One turn moves each row of this set onto another row. After a few examples, where does it send each row asked below?
ginor: [ 13 -50 -40  50  10  28  29  14  22  22   3   4 -14 -32 -31  -4  17  17
   6  11   7 -12 -64 -16 -35 -15   8]
nuko: [-46  -1 -24 -13  -9  -1  -6  43 -14   9  -6 -11  -4 -12  -6  11  -7 -11
   2   3 -53   8 -43  25  -6 -14 -50]
Kam: [-25  36  13 -39   7  -8  -8  -8  13 -14  28  16  27 -49  -5  17 -22 -17
  -3  -2  36  24 -12 -15 -35 -14  17]
patod: [  8 -14  44 -14  -3  22  22 -28  19  11  42  14 -18  -5 -13  22   1 -10
 -26  -3  31 -38 -25  39 -42 -10 -17]
vit: [-51  18 -13  -7   9  15  11  20  23 -12  -9   3  -5  -9  -1 -28   1  13
  36 -49   6   9 -25  43  -8 -34 -32]
Rera: [ -5  -6 -71  27  19  16   1 -14 -10 -50   2  -8  11  30  -7  -3  15 -35
 -15  15 -12  12  11 -14  22 -19  26]
Sise: [ -5  -7 -71  15  18  27   2  -5 -15 -45  10   5  14  18   0  -3  12 -36
  -7   6 -16  10  20 -16  28 -25  18]
Likom: [ 20  -5  -2  19  -3 -18  -8 -24 -28 -26 -26  11 -28  56  22 -14   3 -18
   4  20  -9 -19   2  24  35  -4 -17]
gosu: [ 13 -51 -40  44   7  26  30  22  23  26   9   1 -15 -26 -36  -6  16  30
   2   7  -4  -8 -62 -14 -26 -27   4]
Rela: [ -3   0   1  34  -9 -43  -5  30  -5  12 -31  14  -7 -32   0 -23 -12  38
  30  20   2  -7 -57 -39  -1  -3   5]
Tet: [-21  14  -7 -19  29  20  -5   3  36 -18 -31  25  15   2   3 -63  38  20
 -24  -1  11 -19   2  30  -9 -32   1]
Far: [  5  -2  31 -21  -4  13  24 -34   8   5  33  22 -15   2 -18  28 -10  -5
 -32  -8  41 -29 -18  38 -45 -23 -23]
Kili: [ 12  -7  12  10  -7  34 -25  28  17  -5 -20  40  31 -13 -43 -27  49   3
 -31  24   9 -10 -21  22  26  11   7]
geg: [ 13  -3  -9  27 -11 -26   1 -33 -34 -29 -24   0 -23  53  13 -10   5 -15
   0  24 -15 -24   0  13  27  -3 -14]
tetug: [ 19  -7  29 -22   1  12  20 -22  10  14  30  18 -16   0 -21  24  -2 -17
 -29 -10  40 -24 -15  42 -48 -17 -31]
zivif: [-20  34  17 -32  12 -18  -5 -15  16 -14  35   6  28 -36  -6  15 -23 -28
 -10  -4  43  15  -3  -7 -30 -16  24]
nudan: [  6  -8   3  22 -16 -37  -8  25   8  21 -28   3 -10 -35  -6 -28  -8  33
  36  27  12   4 -64 -31  -2  -5  14]
dere: [ 22 -51 -46  38  10  33  29  21  22  21   0   5  -9 -33 -30 -12  18  19
   9   8  -5  -8 -56 -17 -34 -27  -8]
Ped: [ 11 -49 -47  42  15  35  23  26  32  21  -4  -3 -24 -16 -31  -9  25  15
   0  11   3 -13 -58 -15 -25 -13   7]
Geded: [-19  26  13 -37   4 -14 -12   6  11 -10  36   9  32 -44  -3  13 -27 -29
 -11  -4  45   7   1  -9 -23 -16  21]
tirod: [ 10  -5  31 -17   0  11  24 -41   6  11  38  11 -10   1 -14  29  -2 -19
 -26  -6  39 -31 -18  35 -47 -13 -19]
gane: [ -8 -13 -63  18  19  24  -4  -8 -11 -46   8  -8   7  28 -10   1  11 -31
  -8  18 -22   8  20 -14  24 -29  27]
ligor: [  7 -21  32   2  -2  52 -11  28   5   3  10  36  53  21 -13  29  14   5
  29   9  25 -19 -33  -9  21   6 -10]
demef: [  8 -17   8  26 -11 -39  -9  28  12  16 -27   3  -3 -41   9 -36 -19  28
  33  26   7  -5 -59 -28   1  -5   7]
Doko: [  0  -9   2  33  -8 -45  -4  21  10  16 -26   7 -11 -42  -4 -25 -12  25
  37  23   7  -4 -64 -31 -12   1  12]
Zukip: [  8  -1  12  25 -14 -20  -2 -26 -38 -28 -16  -1 -11  54  15  -9  -1  -7
  -5  21 -15 -31  10  20  28  -5 -18]
debir: [-23  26  20 -46   2  -9 -12  -5  20 -17  35   9  22 -31 -10  18 -22 -27
  -8  -1  45  10  -4 -15 -27 -20  25]
ramo: [ -8  -1 -66  12  20  30   1 -11  -7 -46  -2 -15  15  29 -10  -1  16 -35
 -10  12  -6  26  22  -9  14 -20  18]
favu: [ 13   2  -7  17  -9 -16  -4 -32 -39 -30 -33   7 -26  51   9 -12   4  -4
   1  31 -12 -18   3  21  32  -9  -9]
Sudu: [-19 -17   1 -31  16  22  -2  28 -12   9   2   7  41  34  28  33  -6  -1
   1  37 -30 -26 -31 -19 -13 -20 -35]

Geded moves to Sise
nudan moves to debir
Ped moves to patod
Now find these:
Kili moves to ligor
zivif moves to Rera

